0: [-1.   1.  -0.4  0.3  0.6  0.  -0.8 -0.5 -0.5 -1.3  0.3  1.2  0.4 -1.  -2.   1.  -0.5  1.3  0.8  0.2  0.5 -0.4 -1.   0.6  0.3 -0.4 -0.4 -0.8  0.1  0.2]
1: [-0.7 -1.3 -0.2 -2.8 -0.1 -0.9  0.3  0.5 -1.1  0.  -1.3  0.9 -1.2 -0.8  0.7 -0.2 -1.5  0.6  0.6 -0.7  1.7 -0.8 -1.1  0.2 -0.7 -0.5  0.8  0.3 -1.8 -0.5]
2: [-1.6  0.5 -0.3  0.5  0.3 -0.5 -0.5 -0.5  0.2 -0.6  0.8  0.3 -0.2 -0.4  1.7  2.  -2.3  0.   0.2 -0.1  0.5  1.6 -1.  -0.4  0.1 -0.4 -0.6 -0.8  1.2 -0.6]
3: [-0.1 -0.5 -0.5  2.8 -0.5  0.3  1.2 -0.1  0.7  0.7  1.7  0.2  0.3  2.   2.   2.  -0.1 -0.3 -0.2  0.6 -2.   0.8  0.8 -0.4 -0.2 -0.4 -1.5 -0.1  0.8  1.7]
4: [ 3.4  0.8  0.5 -0.7  0.2 -0.6 -1.2  0.8  1.6  0.2  0.4  1.  -0.2  1.2 -0.9  0.   1.6 -1.3 -0.6  0.2 -0.6  0.7  2.  -1.5  1.5 -1.1  1.3  0.3  0.8 -0.2]
5: [-2.3  2.8 -1.1  1.8  0.1  3.   0.  -2.4  1.1 -0.3 -1.3 -1.9  2.1 -2.2 -1.6 -3.4  1.6  0.8 -0.5  0.3 -0.1 -0.4 -2.   1.3 -0.6  2.8 -0.1  0.3  1.4 -0.9]
6: [-0.1  0.9  1.3 -1.2  0.1  0.3 -2.1  0.2  0.  -1.6 -1.5 -1.6 -0.7 -1.2  1.2 -1.2 -1.4 -1.1 -0.4 -0.4  2.3  0.8  1.2 -1.1  1.7  2.  -0.2 -1.   0.9 -2.8]
7: [ 1.5  0.4 -0.6  2.1 -1.   1.3  1.4 -1.7  1.3  2.5  1.7 -2.7  0.6  1.6  0.9 -1.6  2.2 -1.1 -1.2  0.4 -1.7  0.6  0.6  0.7 -1.2  0.9  1.6  1.6  0.6  0.7]
8: [-0.4 -1.1  0.1  3.   0.   0.2  0.8  1.4  0.4  1.1  0.7 -0.1  1.4  1.5 -2.5  2.1  2.2  0.4  0.3  0.  -3.5 -0.3  0.6  1.  -1.4 -1.  -2.4 -0.6  0.5  2.5]
9: [-1.6  0.8 -0.8  1.2  0.5 -0.2 -0.3 -1.   0.4 -1.1  1.5  0.4  0.  -0.1  1.8  2.3 -2.3  0.4  0.   0.   0.   1.7 -0.9 -0.2 -0.1 -0.4 -0.6 -1.   1.4 -0.1]
10: [-1.5  0.4 -1.   0.9  0.3 -0.3  0.3 -1.2  0.1 -0.1  1.3  0.6 -0.3  0.2  1.8  1.9 -2.   0.4  0.2  0.   0.1  1.6 -1.2  0.3 -0.5 -0.8  0.3  0.1  0.7  0.1]
11: [ 1.7 -0.8  0.  -1.  -0.7 -0.4 -0.4 -0.3 -0.6  0.2  1.9 -0.8 -1.6  1.1  4.3  0.3 -1.  -1.6 -0.2  0.7  1.9 -0.3  1.  -0.5 -0.2  0.2  1.2  2.7 -1.3 -0.2]
12: [-1.3  0.5 -0.8  1.   0.1  0.1 -0.1 -0.9  0.5 -0.2  1.3  0.1 -0.1  0.2  1.7  2.3 -1.6  0.1  0.4  0.1 -0.1  1.5 -0.8  0.1 -0.2 -0.5 -0.3 -0.4  1.1 -0.1]

[ 0.7  0.   0.  -0.3 -0.7  0.8  1.4 -0.8 -0.3  1.7  0.3 -0.7 -0.2  0.4  0.5 -2.   1.2 -0.4 -1.   0.1 -0.6 -0.1  0.6  0.6 -0.8  0.1  0.9  1.  -0.7 -0.1] 7 11 1
[ 0.  -1.5  0.1  2.1 -0.5  0.   1.1  0.8  0.8  0.9  0.3 -0.2  0.2  1.8  1.1  1.7  0.3 -0.4  0.1  0.  -1.9  0.9  1.3 -0.5 -0.1 -0.2 -1.8 -0.3  0.4  1.5] 3 8 12
[-0.6 -1.3  0.  -3.   0.  -1.1  0.1  0.5 -1.2 -0.1 -1.1  0.6 -1.1 -1.4  1.3  0.3 -1.8  0.2  0.7 -0.7  2.3 -1.  -1.3  0.  -0.2 -0.2  1.   0.8 -1.8 -0.8] 1 2 0
[-0.1 -0.5  0.7 -0.4  0.4  0.   0.2  1.4 -0.3  0.  -1.5 -0.5  0.5 -0.4 -2.3 -0.7  1.3 -0.1  0.3 -0.4 -0.9 -0.7  0.2  0.1  0.4  0.4 -0.8 -0.5 -0.4  0.2] 0 1 4
[-1.1 -1.4 -0.2 -2.8 -0.2 -0.8  0.3  0.3 -1.2 -0.2 -1.4  0.8 -1.  -1.5  1.1 -0.1 -1.7  0.5  0.9 -0.6  2.5 -0.7 -1.2  0.1 -0.5 -0.2  1.   0.4 -1.8 -0.9] 1 0 2
[ 0.9  0.1  0.1 -0.8 -0.7  0.4  1.  -0.1  0.3  1.5 -0.3 -0.7  0.1  0.2 -0.1 -2.4  1.3 -0.4 -1.3 -0.2 -0.4  0.   0.6  0.3 -0.8  0.7  0.7  0.2 -0.6 -0.6] 7 4 1
[ 1.7 -2.2  0.5 -1.  -0.4 -2.2  1.   1.3 -0.3  0.8  0.1  1.4 -0.7  1.1  0.2  2.7 -0.2 -0.1  1.3  0.1 -0.5 -0.9  0.2  0.1  0.3 -1.8  0.5  0.9 -0.4  1.3] 1 4 3
[ 0.6  0.   0.7 -0.8 -0.8  0.7  1.  -0.1  0.2  1.5 -0.8 -1.3  0.1 -0.1  0.4 -2.4  1.4 -0.9 -1.3 -0.2 -0.2  0.   0.5  0.2 -0.5  1.1  0.4  0.6 -0.4 -1. ] 7 1 4
[ 2.  -0.1  1.  -0.2  0.1  0.3 -1.4  1.1  1.3  0.3 -1.4 -2.1  0.5 -0.4 -2.4 -2.3  2.6 -1.2  0.  -0.3  0.1 -0.3  1.2 -0.3  0.9  1.8  1.2 -0.1 -0.1 -0.8] 4 6 7
[-1.1 -0.5 -0.7  0.8  1.2 -0.5 -1.6  1.1  1.  -1.3 -1.   1.4  1.4 -0.7 -1.3  2.6  0.7  0.5  2.5  0.1 -0.4  0.  -1.1 -0.3  0.5 -1.1 -1.1 -0.2  1.1  0.9] 0 12 2
[ 1.9 -0.5 -0.2 -0.9 -0.6 -0.4 -0.4 -0.5 -0.4  0.5  1.8 -1.2 -1.4  0.8  3.8 -0.3 -0.4 -1.5 -0.3  0.6  1.8 -0.7  0.5 -0.4 -0.3  0.7  1.9  2.6 -1.2 -0.2] 11 1 10
